128 stands for zero in the data rows.
How far apart are the two rows of each pair, measured in a hidden way? 0 means very close, and 30 very far. Two or three weighted sums of its numbers give each row a place; it is the straight-line distance between the places.
tensor([170., 153., 121., 121., 132.,  96., 124.,  85., 100., 101., 155., 151., 174., 190.])
tensor([155., 128., 151., 105., 124., 131., 145., 125., 114., 134., 171., 110., 133., 152.]) ~ 26
tensor([139., 142., 135., 133., 137., 126., 123., 110., 122., 126., 134., 142., 138., 160.])
tensor([ 95., 159., 111., 107., 122., 132., 110., 141., 131., 143., 127., 161., 104., 119.]) ~ 7
tensor([115., 122., 135., 128., 127., 138., 134., 148., 136., 141., 121., 119., 107., 112.])
tensor([134., 115., 117., 126., 120., 126.,  97., 126., 154., 144.,  99., 131., 122., 115.]) ~ 11
tensor([122., 132., 152., 111., 131., 131., 151., 181., 147., 152., 157., 118.,  80., 111.])
tensor([118.,  93., 110., 146., 131., 141., 135., 145., 138., 142., 118.,  90., 118.,  99.]) ~ 15
tensor([150., 145., 123.,  89., 107.,  90., 141., 120.,  91.,  89., 134., 133., 147., 141.])
tensor([114.,  96., 136., 154., 136., 162., 113., 140., 165., 169., 106., 110., 105., 103.]) ~ 20
tensor([118., 147., 127., 141., 136., 129.,  99.,  97., 126., 120.,  95., 169., 138., 144.])
tensor([135., 127., 107., 145., 143., 117., 147., 111.,  98.,  86., 112., 104., 147., 151.]) ~ 11
tensor([108., 115., 127., 130., 125., 140., 127., 143., 137., 131., 105., 116., 110.,  95.])
tensor([ 89., 122., 127., 158., 139., 162., 115., 136., 147., 162., 102., 135., 106., 115.]) ~ 20
tensor([138.,  80., 138., 173., 139., 148., 126.,  97., 129., 131., 100., 101., 157., 124.])
tensor([101., 140., 111., 160., 150., 146., 102., 110., 135., 145., 105., 157., 125., 143.]) ~ 19
tensor([109., 176., 109., 109., 135., 113., 135., 139., 110., 109., 148., 157., 115., 144.])
tensor([127., 148., 131.,  98., 120., 116., 157., 129.,  81., 106., 153., 126., 133., 146.]) ~ 13
tensor([138., 101., 132., 146., 132., 148., 105., 125., 170., 158., 128., 116., 128., 110.])
tensor([161., 162., 125., 124., 128.,  93., 104.,  77., 115.,  83., 115., 172., 174., 174.]) ~ 16
tensor([116., 111., 151., 132., 140., 159., 142., 162., 143., 175., 147., 105.,  85., 120.])
tensor([121., 142., 130., 108., 122., 119., 146., 149., 117., 121., 147., 128., 115., 121.]) ~ 18
tensor([116., 111., 110., 137., 129., 140.,  95., 143., 169., 166., 107., 131., 103., 100.])
tensor([161., 143., 159.,  88., 118., 110., 159., 129.,  95., 110., 168., 118., 133., 161.]) ~ 15
tensor([148., 156., 148.,  80., 120., 107., 168., 146.,  92., 112., 193., 124., 123., 153.])
tensor([176., 128., 147., 113., 122., 101., 124., 101., 120., 104., 140., 134., 158., 152.]) ~ 6
tensor([137., 109., 108., 126., 122., 120., 141., 135., 124., 116., 139.,  97., 139., 111.])
tensor([ 95.,  92., 102., 151., 134., 157., 140., 158., 138., 157., 121.,  84., 103.,  89.]) ~ 10
tensor([124., 162., 128., 128., 139., 124., 115., 117., 129., 115., 118., 157., 124., 155.])
tensor([ 97., 121., 111., 151., 137., 135., 145., 146., 124., 121., 118., 117., 120., 102.]) ~ 6
tensor([146., 105., 128., 125., 114., 111., 155., 126., 101., 103., 122.,  96., 151., 125.])
tensor([158.,  98., 123., 131., 118., 113., 131., 118., 130., 108., 112.,  96., 150., 119.]) ~ 2
tensor([123., 162., 101.,  81., 107.,  98., 135., 140., 100., 106., 149., 143., 127., 129.])
tensor([129., 167., 129., 113., 118., 108.,  99., 118., 144., 125., 134., 188., 138., 136.]) ~ 19
tensor([102., 131., 122., 154., 143., 141., 125., 144., 139., 154., 102., 134., 101., 136.])
tensor([122.,  81., 126., 174., 141., 159., 110., 128., 174., 146.,  87.,  95., 122.,  91.]) ~ 16
tensor([170., 121., 134., 128., 133., 117., 130.,  66.,  83.,  87., 131., 118., 183., 175.])
tensor([182., 125., 161., 105., 121., 112., 131., 121., 139., 124., 165., 120., 142., 149.]) ~ 16
tensor([ 84.,  77., 110., 166., 138., 173., 137., 160., 143., 171.,  90.,  75.,  90.,  84.])
tensor([146.,  92., 142., 131., 113., 121., 146., 128., 122., 122., 130., 101., 149., 106.]) ~ 24
tensor([117., 150., 129., 127., 131., 124., 130., 123., 114., 121., 133., 152., 131., 141.])
tensor([116., 130., 158., 132., 135., 137., 150., 161., 135., 152., 136., 128.,  95., 128.]) ~ 15
tensor([151., 140., 119., 103., 114., 103., 118., 123., 127., 115., 130., 136., 137., 139.])
tensor([130., 118., 118., 124., 122., 125., 103., 129., 145., 143., 100., 132., 118., 118.]) ~ 9
tensor([155., 145., 141., 124., 125., 105., 116.,  97., 124., 102., 123., 157., 158., 154.])
tensor([103., 135., 135., 145., 136., 137., 121., 142., 146., 142., 104., 148., 106., 117.]) ~ 9
tensor([151., 138., 147.,  99., 112., 110., 142., 131., 121., 119., 173., 135., 143., 130.])
tensor([119., 128., 111., 157., 146., 142.,  90., 120., 169., 148., 102., 143., 119., 127.]) ~ 16
tensor([126., 129., 133., 145., 131., 134., 106., 120., 156., 137., 113., 147., 132., 124.])
tensor([128., 102., 122., 155., 137., 150., 110., 119., 161., 136., 112., 109., 133., 106.]) ~ 10
tensor([136.,  80., 116., 156., 131., 142., 118., 134., 160., 146., 108.,  89., 128.,  97.])
tensor([161., 128., 134., 114., 119., 113., 121., 115., 138., 115., 149., 129., 151., 132.]) ~ 9
tensor([110., 128., 121., 129., 125., 124., 166., 133.,  88.,  99., 142., 112., 142., 119.])
tensor([102., 100., 113., 169., 139., 154., 129., 126., 136., 136., 102., 105., 130., 105.]) ~ 9
tensor([102., 122., 151., 122., 121., 145., 150., 161., 126., 153., 131., 119.,  98., 107.])
tensor([137.,  98., 125., 133., 120., 127., 150., 124., 104., 119., 123.,  91., 145., 123.]) ~ 14
tensor([134., 166., 119., 118., 124., 107., 104.,  91., 118.,  94., 124., 176., 160., 149.])
tensor([139., 109., 119., 128., 116., 119., 135., 113., 107., 122., 135., 117., 157., 125.]) ~ 8
tensor([100., 166., 120., 110., 128., 127., 107., 130., 123., 140., 126., 177., 108., 135.])
tensor([129., 139., 126., 147., 134., 128.,  82.,  97., 158., 125.,  95., 170., 143., 129.]) ~ 11
tensor([148., 101., 146., 144., 136., 142., 117., 103., 128., 144., 114., 117., 138., 144.])
tensor([175., 147., 157.,  82., 112.,  99., 151., 128., 111., 102., 177., 122., 143., 155.]) ~ 18
tensor([121., 116., 123., 136., 136., 137., 116., 131., 129., 157., 106., 127., 107., 136.])
tensor([138., 131., 154., 106., 113., 119., 146., 140., 121., 126., 147., 129., 128., 124.]) ~ 25
tensor([142., 146., 143., 113., 115., 121.,  96., 120., 162., 139., 129., 165., 132., 128.])
tensor([140., 118., 118., 115., 118., 107., 154., 135., 101.,  98., 126., 100., 138., 123.]) ~ 20
tensor([141., 135., 125., 118., 124., 114., 137., 116., 115.,  90., 131., 121., 148., 130.])
tensor([ 95., 110., 131., 145., 139., 161., 132., 152., 137., 166., 118., 112.,  93., 108.]) ~ 16
tensor([146.,  73., 121., 161., 137., 145., 119., 109., 137., 145., 105.,  86., 143., 121.])
tensor([112., 109., 115., 139., 133., 145., 104., 134., 143., 166.,  98., 127., 103., 116.]) ~ 7
tensor([150., 151., 145.,  83., 103., 105., 157., 121.,  87., 101., 181., 132., 156., 146.])
tensor([135.,  84., 116., 153., 118., 139., 105., 127., 172., 153., 116., 110., 144.,  87.]) ~ 10
tensor([120.,  92., 128., 166., 141., 160., 109., 120., 161., 146.,  92., 104., 123., 106.])
tensor([ 70., 157., 109., 140., 136., 141., 107., 156., 159., 142., 105., 169.,  91.,  93.]) ~ 19
tensor([118.,  88., 136., 176., 147., 163., 117., 133., 169., 157.,  99., 103., 115., 105.])
tensor([139., 122., 123., 119., 125., 126., 126., 105., 110., 113., 139., 122., 150., 130.]) ~ 10
tensor([140., 180., 128.,  78., 108.,  85., 120., 117., 100.,  90., 128., 176., 137., 152.])
tensor([102., 139., 129., 155., 144., 146., 124., 132., 149., 130., 129., 143., 123., 117.]) ~ 23
tensor([138., 133., 130., 140., 129., 128., 104., 110., 153., 130., 126., 149., 146., 130.])
tensor([136., 164., 110.,  84., 113.,  90., 138., 144., 109., 104., 157., 145., 125., 136.]) ~ 18
tensor([101., 110., 111., 159., 136., 147., 138., 127., 122., 126., 113., 108., 133., 110.])
tensor([136., 147., 111., 104., 120., 106., 160., 115.,  79.,  72., 159., 113., 160., 138.]) ~ 6
tensor([128.,  98., 131., 161., 145., 153., 117., 108., 136., 137., 103., 109., 133., 127.])
tensor([174., 145., 156.,  86., 120., 106., 157., 113.,  86., 106., 185., 121., 150., 175.]) ~ 8
tensor([ 93., 120., 132., 133., 129., 149., 137., 169., 145., 153., 113., 116.,  84.,  94.])
tensor([108.,  76., 119., 192., 148., 172., 112., 110., 150., 157.,  85.,  98., 135., 109.]) ~ 25
tensor([118., 130., 129., 119., 124., 132., 136., 147., 132., 134., 138., 122., 113., 114.])
tensor([111.,  82., 106., 158., 137., 157., 129., 141., 143., 159., 119.,  84., 116.,  98.]) ~ 17
tensor([163., 177., 128., 106., 130.,  95., 114.,  88., 113.,  83., 147., 167., 163., 179.])
tensor([127., 106., 115., 128., 122., 125., 149., 135., 109., 116., 118.,  92., 131., 116.]) ~ 20
tensor([127., 124., 130., 123., 128., 137., 134., 124., 115., 134., 141., 119., 130., 133.])
tensor([104., 125., 127., 128., 131., 143., 137., 156., 137., 148., 137., 120., 100., 107.]) ~ 8
tensor([131., 118., 142., 136., 132., 138., 102., 144., 173., 168., 103., 137.,  97., 122.])
tensor([131., 157., 142., 124., 123., 111.,  99., 112., 140., 128., 106., 186., 133., 143.]) ~ 13
tensor([151., 121., 144., 125., 129., 121., 128., 115., 121., 123., 129., 127., 137., 142.])
tensor([129., 140., 146., 100., 128., 130., 160., 158., 112., 139., 178., 116., 103., 137.]) ~ 5
tensor([141., 111., 136., 129., 108., 121., 127., 120., 134., 129., 127., 126., 153., 115.])
tensor([144., 128., 133., 124., 121., 103., 158., 114.,  92.,  79., 137., 120., 162., 132.]) ~ 12
tensor([ 81., 141., 127., 144., 140., 145., 132., 156., 135., 150., 114., 147.,  91., 113.])
tensor([153., 135., 141., 107., 117., 110., 136., 116., 110., 105., 137., 127., 145., 143.]) ~ 2
tensor([125., 168., 140., 112., 120., 107., 113., 109., 111., 116., 115., 186., 136., 156.])
tensor([ 78., 169., 125., 121., 125., 129., 117., 159., 143., 148., 117., 182.,  91., 111.]) ~ 4
tensor([129., 154., 150., 111., 127., 119., 120., 119., 112., 136., 128., 169., 121., 156.])
tensor([170., 140., 128., 113., 118., 101., 139.,  99., 114.,  78., 162., 122., 179., 147.]) ~ 20
tensor([112., 133., 143., 108., 131., 146., 160., 165., 116., 154., 169., 108.,  92., 128.])
tensor([153., 154., 141.,  90., 116.,  90., 152., 128.,  93.,  87., 152., 139., 139., 147.]) ~ 22
tensor([144., 140., 121., 115., 126., 111., 138., 114., 109.,  89., 146., 125., 152., 135.])
tensor([141., 145., 107., 129., 142.,  97., 160., 115.,  79.,  68., 131., 115., 149., 161.]) ~ 14
tensor([109., 123., 132., 130., 134., 142., 138., 150., 128., 147., 131., 121., 102., 116.])
tensor([121.,  80., 136., 177., 141., 153., 125., 122., 149., 142.,  96., 102., 134., 101.]) ~ 10
tensor([ 96., 117., 126., 133., 132., 144., 135., 151., 126., 137., 107., 118.,  98.,  97.])
tensor([120.,  85., 131., 141., 113., 144., 142., 145., 141., 144., 126.,  91., 132.,  83.]) ~ 20
tensor([151., 109., 163., 125., 128., 141., 131., 138., 148., 152., 133., 107., 113., 132.])
tensor([121., 128., 127., 135., 127., 139.,  79., 124., 173., 159.,  92., 158., 111., 114.]) ~ 13
tensor([153., 109., 112., 121., 118., 113., 140., 116., 111., 104., 138.,  97., 157., 127.])
tensor([108., 133., 109., 119., 125., 131., 123., 153., 137., 149., 125., 128., 100., 116.]) ~ 4
tensor([137., 151., 154.,  87., 108., 104., 166., 139.,  85., 104., 160., 134., 133., 141.])
tensor([134., 116., 118., 142., 139., 139., 123., 108., 128., 123., 138., 115., 146., 129.]) ~ 28
tensor([ 96., 110., 134., 144., 135., 154., 128., 167., 159., 164., 108., 116.,  82.,  91.])
tensor([148., 105., 124., 155., 130., 125., 122.,  94., 128., 104., 107., 115., 168., 130.]) ~ 17
tensor([ 91., 115., 130., 138., 132., 155., 134., 166., 148., 161., 115., 114.,  86.,  94.])
tensor([ 99., 121., 136., 132., 131., 145., 141., 158., 128., 148., 113., 117.,  92., 110.]) ~ 5
tensor([123., 120., 115., 135., 133., 133., 143., 123., 112., 108., 134., 106., 140., 121.])
tensor([124., 166., 120., 122., 134., 125., 113.,  98., 109., 114., 130., 162., 142., 168.]) ~ 11
tensor([143.,  79., 131., 151., 127., 147., 105., 128., 172., 156.,  98.,  95., 124., 101.])
tensor([144., 149., 134., 111., 126., 100., 161., 124.,  91.,  80., 149., 126., 147., 147.]) ~ 12
tensor([141.,  86., 145., 160., 139., 149., 131., 140., 168., 145., 125.,  90., 122., 103.])
tensor([108., 106., 111., 136., 129., 131., 148., 164., 130., 133., 118.,  96., 103.,  93.]) ~ 16
tensor([ 92., 138., 107., 152., 152., 150., 114., 130., 130., 149., 106., 141., 102., 138.])
tensor([153., 125., 136., 118., 121., 118., 122., 119., 137., 121., 142., 127., 143., 129.]) ~ 20
tensor([121., 108., 138., 138., 135., 148., 163., 138., 108., 128., 141.,  86., 124., 127.])
tensor([136., 100., 101., 174., 155., 146., 123.,  95., 124., 121., 112.,  94., 153., 147.]) ~ 26
tensor([138., 132., 151., 104., 124., 131., 150., 151., 126., 138., 163., 112., 109., 133.])
tensor([112., 115., 122., 136., 130., 139., 112., 150., 153., 160.,  94., 125.,  94., 113.]) ~ 9
tensor([127., 119., 112., 130., 127., 136., 106., 133., 152., 156., 123., 126., 117., 121.])
tensor([126., 151., 118., 109., 122., 125.,  99., 107., 124., 134., 128., 162., 134., 143.]) ~ 2
tensor([120., 120., 125., 160., 142., 136.,  94., 123., 163., 156.,  87., 151., 116., 128.])
tensor([122., 168., 136., 110., 136., 111., 157., 124.,  72., 103., 142., 149., 125., 176.]) ~ 11
tensor([172., 130., 142., 107., 113., 104., 124., 104., 124., 100., 139., 128., 161., 143.])
tensor([ 79., 135., 113., 156., 145., 147., 128., 174., 158., 167., 110., 136.,  77., 111.]) ~ 11
tensor([120., 115., 121., 141., 125., 128., 146., 135., 127., 110., 134., 111., 142., 101.])
tensor([159., 111., 137., 126., 108., 116., 125.,  97., 119., 120., 136., 126., 176., 135.]) ~ 11
tensor([114.,  83., 127., 147., 121., 150., 141., 148., 141., 156., 137.,  93., 126.,  83.])
tensor([132., 103., 134., 146., 135., 147., 111., 130., 161., 158., 127., 119., 121., 113.]) ~ 7
tensor([105., 135., 133., 148., 149., 146., 129., 137., 129., 152., 122., 138., 102., 142.])
tensor([113.,  80., 134., 178., 142., 161., 132., 118., 133., 145.,  96.,  97., 134., 109.]) ~ 11
tensor([155., 120., 143., 120., 122., 124., 129.,  99., 108., 116., 128., 120., 153., 152.])
tensor([178., 109., 144., 129., 129., 119., 144.,  99., 115., 102., 162.,  98., 172., 150.]) ~ 15
tensor([129., 165., 123., 127., 145., 122., 115., 110., 123., 118., 139., 162., 131., 163.])
tensor([143., 145., 130., 102., 121., 108., 142., 129., 109., 109., 163., 133., 138., 137.]) ~ 11
tensor([125., 134., 123., 108., 120., 123., 141., 119.,  93., 104., 134., 122., 139., 128.])
tensor([131., 106., 157., 153., 135., 151., 117., 152., 188., 173., 127., 123., 104., 108.]) ~ 18
tensor([166., 115., 115., 153., 144., 110., 128.,  87., 113.,  83., 109., 106., 169., 161.])
tensor([122., 149., 156., 112., 131., 125., 169., 142.,  85., 127., 158., 131., 115., 160.]) ~ 13
tensor([140., 194., 122.,  91., 127.,  95., 138., 102.,  81.,  74., 156., 167., 152., 183.])
tensor([100., 128., 116., 163., 144., 158.,  84., 102., 155., 154.,  97., 159., 129., 124.]) ~ 15
tensor([128., 185., 119., 105., 138., 110., 134., 104.,  84.,  95., 157., 164., 142., 182.])
tensor([135., 152., 116.,  85., 110.,  95., 153., 125.,  71.,  92., 148., 133., 141., 146.]) ~ 18
tensor([ 84., 159., 110., 109., 120., 134., 110., 158., 145., 148., 118., 160.,  89., 103.])
tensor([148., 149., 140.,  95., 117.,  99., 150., 124.,  92.,  94., 147., 134., 140., 148.]) ~ 8
tensor([151., 135., 142., 150., 145., 130., 120.,  71., 108., 104., 134., 146., 175., 172.])
tensor([110., 121., 142., 121., 115., 143., 136., 167., 159., 156., 144., 121., 103.,  88.]) ~ 22
tensor([186., 136., 158.,  91., 114., 104., 139., 116., 124., 109., 175., 121., 152., 156.])
tensor([ 87.,  80., 110., 161., 128., 164., 143., 168., 151., 167., 110.,  78., 100.,  73.]) ~ 5
tensor([120., 165., 127., 113., 127., 108., 138., 131., 108., 106., 146., 160., 131., 141.])
tensor([143., 143., 138., 131., 131., 113., 117., 107., 127., 114., 126., 157., 146., 148.]) ~ 4
tensor([ 91.,  97., 125., 165., 135., 152., 140., 160., 153., 142., 104., 104., 106.,  75.])
tensor([120., 133., 123., 154., 133., 132.,  71., 114., 179., 152.,  73., 173., 121., 123.]) ~ 15
tensor([105.,  97., 107., 145., 134., 144., 142., 158., 134., 146., 122.,  91., 106.,  94.])
tensor([111.,  99., 127., 128., 112., 141., 161., 144., 106., 133., 140.,  92., 133.,  98.]) ~ 10
tensor([137.,  99., 123., 133., 124., 135., 121., 136., 151., 142., 122., 101., 124., 105.])
tensor([120., 136., 106., 107., 114., 120., 115., 139., 133., 133., 124., 134., 118., 115.]) ~ 9
tensor([174., 119., 162., 111., 122., 120., 130., 126., 146., 132., 153., 116., 133., 142.])
tensor([144., 145., 137., 125., 126., 116., 123.,  92., 105., 107., 126., 151., 159., 162.]) ~ 9
tensor([112.,  96., 108., 144., 132., 142., 140., 150., 134., 143., 121.,  90., 113.,  98.])
tensor([119., 114., 141., 138., 137., 142., 133., 136., 124., 147., 117., 120., 109., 128.]) ~ 11
tensor([135., 109., 114., 124., 120., 119., 146., 135., 115., 111., 125.,  95., 136., 115.])
tensor([145., 164., 122., 121., 129., 111.,  96., 102., 146., 110., 130., 170., 148., 152.]) ~ 20
tensor([167., 122., 152., 119., 131., 109., 168., 108.,  79.,  88., 153., 103., 158., 164.])
tensor([141., 149., 121., 141., 137., 117., 102.,  78., 115., 107., 109., 163., 162., 171.]) ~ 21
tensor([159., 160., 121.,  83., 112.,  81., 136., 119.,  94.,  91., 147., 146., 146., 160.])
tensor([147., 120., 160., 117., 130., 134., 141., 143., 134., 146., 148., 112., 110., 137.]) ~ 22
tensor([126., 109., 120., 143., 134., 141., 139., 109., 107., 111., 119.,  99., 146., 130.])
tensor([145., 119., 107., 154., 149., 121., 137.,  98., 103.,  94., 119., 104., 156., 158.]) ~ 14
tensor([114., 124., 110., 132., 132., 133., 146., 134., 116., 110., 141., 107., 132., 112.])
tensor([126., 149., 119., 113., 112., 102., 144., 121., 103.,  83., 139., 143., 158., 120.]) ~ 17
tensor([166., 148., 122.,  94., 113.,  88., 122., 113., 114., 100., 140., 143., 150., 153.])
tensor([108., 157., 128., 127., 123., 126.,  96., 133., 160., 146., 117., 181., 117., 118.]) ~ 14
tensor([158., 153., 130., 123., 137.,  99., 137.,  90.,  79., 101., 137., 150., 161., 198.])
tensor([128., 163., 138., 127., 131., 110., 141., 119., 107., 110., 149., 162., 145., 160.]) ~ 21
tensor([108., 101., 137., 152., 140., 159., 120., 148., 156., 169., 108., 114.,  96., 104.])
tensor([ 92.,  93., 108., 150., 134., 155., 146., 160., 128., 153., 109.,  84.,  98.,  93.]) ~ 9
tensor([122.,  84., 134., 181., 136., 154.,  98., 108., 168., 151.,  79., 123., 140., 100.])
tensor([116., 179., 131., 112., 140., 116., 141., 111.,  76.,  98., 126., 159., 125., 182.]) ~ 22
tensor([103.,  98., 116., 142., 127., 141., 152., 163., 128., 144., 123.,  91., 107.,  91.])
tensor([109., 142., 115., 113., 128., 119., 133., 160., 124., 140., 126., 136.,  94., 122.]) ~ 8
tensor([101., 125., 105., 120., 119., 132., 125., 166., 152., 147., 128., 122.,  99.,  84.])
tensor([ 80., 160., 106., 133., 129., 134., 101., 147., 150., 147.,  97., 173.,  96., 113.]) ~ 3
tensor([139., 154., 139.,  93., 122., 102., 164., 120.,  62.,  93., 153., 133., 139., 164.])
tensor([153., 108., 139., 137., 131., 134., 113., 109., 143., 139., 131., 122., 142., 134.]) ~ 19
tensor([104., 127., 126., 160., 155., 154., 107., 124., 141., 157.,  94., 141., 101., 141.])
tensor([120., 118., 106., 126., 123., 138., 102., 127., 144., 154., 116., 127., 121., 116.]) ~ 13
tensor([157.,  90., 116., 141., 123., 123., 118., 122., 154., 124., 120.,  95., 148., 107.])
tensor([130., 194., 125.,  75., 113.,  88., 123., 114.,  86.,  92., 145., 190., 136., 162.]) ~ 11
tensor([ 86., 133., 110., 150., 135., 146., 109., 151., 157., 160.,  96., 145.,  96., 108.])
tensor([168., 132., 163., 100., 107., 102., 139., 117., 118., 107., 146., 134., 152., 140.]) ~ 19
tensor([140., 126., 133., 119., 122., 124., 128., 129., 134., 126., 139., 124., 132., 124.])
tensor([122., 121., 134., 134., 122., 140., 118., 130., 142., 163., 134., 138., 126., 126.]) ~ 13
tensor([103., 134., 126., 117., 121., 134., 140., 167., 142., 137., 134., 122.,  97.,  96.])
tensor([ 85., 153., 121., 138., 135., 139., 113., 124., 122., 127.,  90., 164., 112., 126.]) ~ 7
tensor([103.,  94., 116., 166., 148., 164., 131., 129., 132., 146., 113.,  96., 119., 109.])
tensor([ 87., 117., 119., 148., 138., 155., 135., 157., 144., 139., 106., 108.,  95.,  91.]) ~ 18
tensor([ 90., 138., 130., 124., 133., 143., 127., 178., 151., 171., 119., 137.,  66., 110.])
tensor([124., 161., 108.,  89., 113.,  98., 137., 156., 120., 114., 149., 142., 113., 124.]) ~ 17
tensor([ 73., 138., 119., 146., 139., 157., 130., 153., 135., 158., 120., 140.,  94., 111.])
tensor([114., 123., 151., 121., 133., 143., 145., 185., 160., 165., 148., 113.,  73., 102.]) ~ 15
tensor([130., 114., 132., 132., 128., 143., 124., 123., 133., 142., 132., 115., 130., 125.])
tensor([ 88.,  96., 119., 168., 148., 165., 135., 152., 143., 151.,  98.,  97.,  95.,  92.]) ~ 15
tensor([154., 104., 112., 164., 146., 129., 124.,  85., 118.,  99.,  99.,  97., 165., 156.])
tensor([118., 116., 138., 132., 128., 143., 132., 136., 129., 142., 114., 115., 114., 121.]) ~ 18
